0: [128 129 157 116 146 112 144 142 115 104 132 154 123 114 158 115 120 127 149
  95  96 172 153 129]
1: [126 149 186 115 159 123 174 119  69 134 115 145 131 126 142  79 125 130 148
 133  79 188 144 150]
2: [107  85 135 124 169 131 127 168 160  89 147 122 118 138 150 135 114 125 171
 116  99 147 134  89]
3: [ 84  81 114 116 165 168 109 104 141 119  99 116 116 165 126 131 138 149 109
 148 154 124 127 104]
4: [131 130 157 115 144 113 141 141 114 107 130 155 125 113 157 112 124 132 148
 100  98 170 154 130]
5: [ 81  98 125 142 152 153 114 151 184 135 150  86 111 158 162 147 127 147 110
 174 124  82 110 100]
6: [ 99 146 142  93 116 123 130  89 116 153 122 142 132 132 109 102 165 121 118
 121 147 145 153 136]
7: [136 131 124 113  83  73 128  86 131 134 130 181 150 118 115 144 138 104 116
 110 145 143 132 151]
8: [ 56  87 130 135 163 175 100 143 140 124 119 114 120 169 121 157 144 158 123
 144 143 115 121  81]
9: [123 166 108 155 105 135 110 143 103 113  89 168 118 104  99 213  94 137 132
 106 148 105  95 108]
10: [151 118 120  97 158  79 160 134 143  92 146 133 144 125 147 111 118  90 184
 124 103 176 173 108]
11: [133  70 155 151 181 116 129 121 129  94 147  87 141 172 159 115 120 141 126
 187 103 133 140 144]
12: [176 174 116 146 120 120 136 154  98 116  95 133 129  95 105 189 104 117 132
 102 152 129 102 133]
13: [159 170 122 168 121  89 153 110 144 139 163  80 125 143 110 117 111 117 145
 164 113 126 146 135]
14: [110 106 161 109 128 123 127 152 148 116 153 143 108 113 140 106 135 131 154
  80 100 143 125 118]
15: [ 92  90 119 123 183 160  90 185 157  96 151  87 138 162 131 134 132 144 141
 112 127 121 131 105]
16: [127 129 158 118 146 112 143 141 116 104 132 154 124 112 157 116 123 128 149
  98  96 173 156 128]
17: [127 136 132 104 157  98 174 102 165 128 131 120 111 126 162 111 138 111 168
 183 116 161 154 116]
18: [ 87  80 112 115 163 167 109 104 139 119 100 114 116 166 126 131 140 149 111
 147 151 123 125 104]
19: [163 151 147 171 131 135 140 150  82 155 121  85 140 112 143  81  98 124 157
 135  94 115 152 129]
20: [ 94 111 148 106 142 154  90 166 148 126 160 105 126 141 125 101 151 146 123
  80 133 122 121 136]
21: [ 87  81 113 115 163 168 112 104 138 117  99 118 116 164 127 132 139 150 111
 150 153 122 125 105]
22: [128  93 111 121  89 143  97  67 117 129 121 118 140 135 128  95 158 152  94
 130 161 104 117 100]
23: [132  98 127 128 110 105  83 166 160 107 168 138 141 124 133 145 124 125 125
  69 130 114  98 154]
24: [140 183 127 150 143 143 179 130 109 145 107 114  95 130 111 112  88 132 158
 138  92 160 125 112]
25: [ 88 102 136  99 123 160 106  86 126 145 109 142 103 141 114 102 157 151  95
 117 152 119 117 134]
26: [125  91 111 121  95 138  97  67 120 126 120 119 140 135 126  95 159 150  95
 130 158 102 115 101]
27: [137 120  85 141 109 113 108 145 108 107 134  87 140 136 133  89 131 153 105
 101 138 139 162 104]
28: [110 111 159 108 124 122 127 151 149 116 154 141 109 112 138 103 136 129 152
  82 103 142 124 118]
29: [141  81  98 129 145 118 109 110 185 109 127 113 114 146 159 147 119 133 106
 167 150 109  95 152]
30: [136  73 154 150 183 116 131 119 126  94 145  85 141 169 158 117 120 141 125
 190 105 133 138 143]
31: [134 158 161  90 116  95 172  83 151 156 143 141 102 105 148  82 157 113 150
 147 119 158 149 144]
32: [147  94 123 150 117 157 147 120 139 148 152 139 141 122 121 153 127 111  98
 182 124  97 135 124]
33: [140 184 109 151 118 138 112 155 137 126 112 127 103 100 125 184 100 147 135
 135 147  92  89 133]
34: [112 131 149 127 111 118 156  98 165 149 129 167  78 123 146  91 142 164 100
 143 100 151 101 139]
35: [166 147 118 177 141 146 157 129  67 157 117  92 148 150 122 131 104 110 132
 176  81 165 157 134]
36: [116 111 142 133 105 122  99 133 179 139 154 130 112 126 143 138 146 145 104
 130 141 100  82 159]
37: [112 129 148 129 107 114 157  99 167 145 132 165  74 122 146  93 137 163 100
 144  98 149  99 137]

[ 71 104 133 127 180 179 105 154 179 130 136  74 107 161 147 129 151 163 124
 169 142 102 112 110] : 5
[141 120  92 142 102  84 110 156 129 107 121 144 121 123 127 135 102 127 103
  77 130 154 141 160] : 23
[170 154 117 136 116  91 167 106 114 158 154 116 167 128 109 145 144  58 178
 171 135 120 156 137] : 13
[ 94 120 164 122 131 128 124 138 122 158 158 123 134 142 151 129 148 125 112
 147 109 100 112 130] : 36
[143 148 101 133 101 125  82 194 152 103 149 128 124 102  92 175  96 123 155
  62 132  77  71 121] : 23
[ 72 104 133 126 181 180 108 154 179 132 138  72 106 164 149 130 151 161 124
 170 141 105 112 110] : 5
[129  88 117 120  91 109 103  83 138 124 113 176 120 126 125 140 134 131  90
 106 152 115  95 152] : 7
[157 175 140 112 105 107 151 127 120 150 147 126 147  97 108 133 145  81 185
 157 142  87 141 138] : 13
[122 102 113 135  91 108 120 146 146 124 139 125 123 125 131  99 130 128 117
  99 135 124 170 152] : 27
[143 181 125 151 140 144 178 129 108 146 103 110  98 132 113 112  91 129 156
 136  96 160 124 112] : 24
[154 188 121 143 137 156 124 150  48 123 114  74 161 125 104 106 113 145 154
 144 125 110 117 100] : 19
[157 189 125 140 134 157 127 150  51 124 112  74 160 128 101 108 112 147 155
 137 122 108 116  96] : 19
[ 92  88 120 122 183 162  93 187 157  99 152  85 135 163 133 134 133 143 143
 111 131 122 130 104] : 15
[120 168 105 154 100 136 107 144 101 116  89 168 117 102 103 211  93 140 132
 109 146 102  95 108] : 9
[142 126 129 154 147 141 128 120 130 127 122 139 134 126 173 109 165 119  95
 171 126 149 175 138] : 32
[166 148 117 179 138 144 160 130  65 159 118  90 152 152 122 132 106 109 131
 175  80 164 158 134] : 35
[150 138  96 139  96 156 125 149 139 140  98 159 126  84  86 175 101 115 137
 123 163 101  92 102] : 9
[137 130 124 117  83  71 125  84 130 134 133 180 149 120 117 143 137 103 117
 111 144 140 133 151] : 7
[136 102  79 160  94 147 117 110 144 127 115 182 124 118  91 198  88 131  68
 132 136 114 102 102] : 9
[138 169 150 138 123 155 142 158  86 138 118 110 144 114 106 116 113 122 167
 139 121  90 121 146] : 19
[138 146 133  81 137 103 124 131 131 129 159 115 150 130 122  80 155 109 141
  93 131 151 164 159] : 6
[145 112  89 130 126 123 128 160 149 106 128 134 127 127 136 206 106 131  80
 112 153  83  76 132] : 33
[136 146 134  81 135 101 125 130 130 125 160 117 151 129 121  81 156 107 139
  88 133 151 164 157] : 6
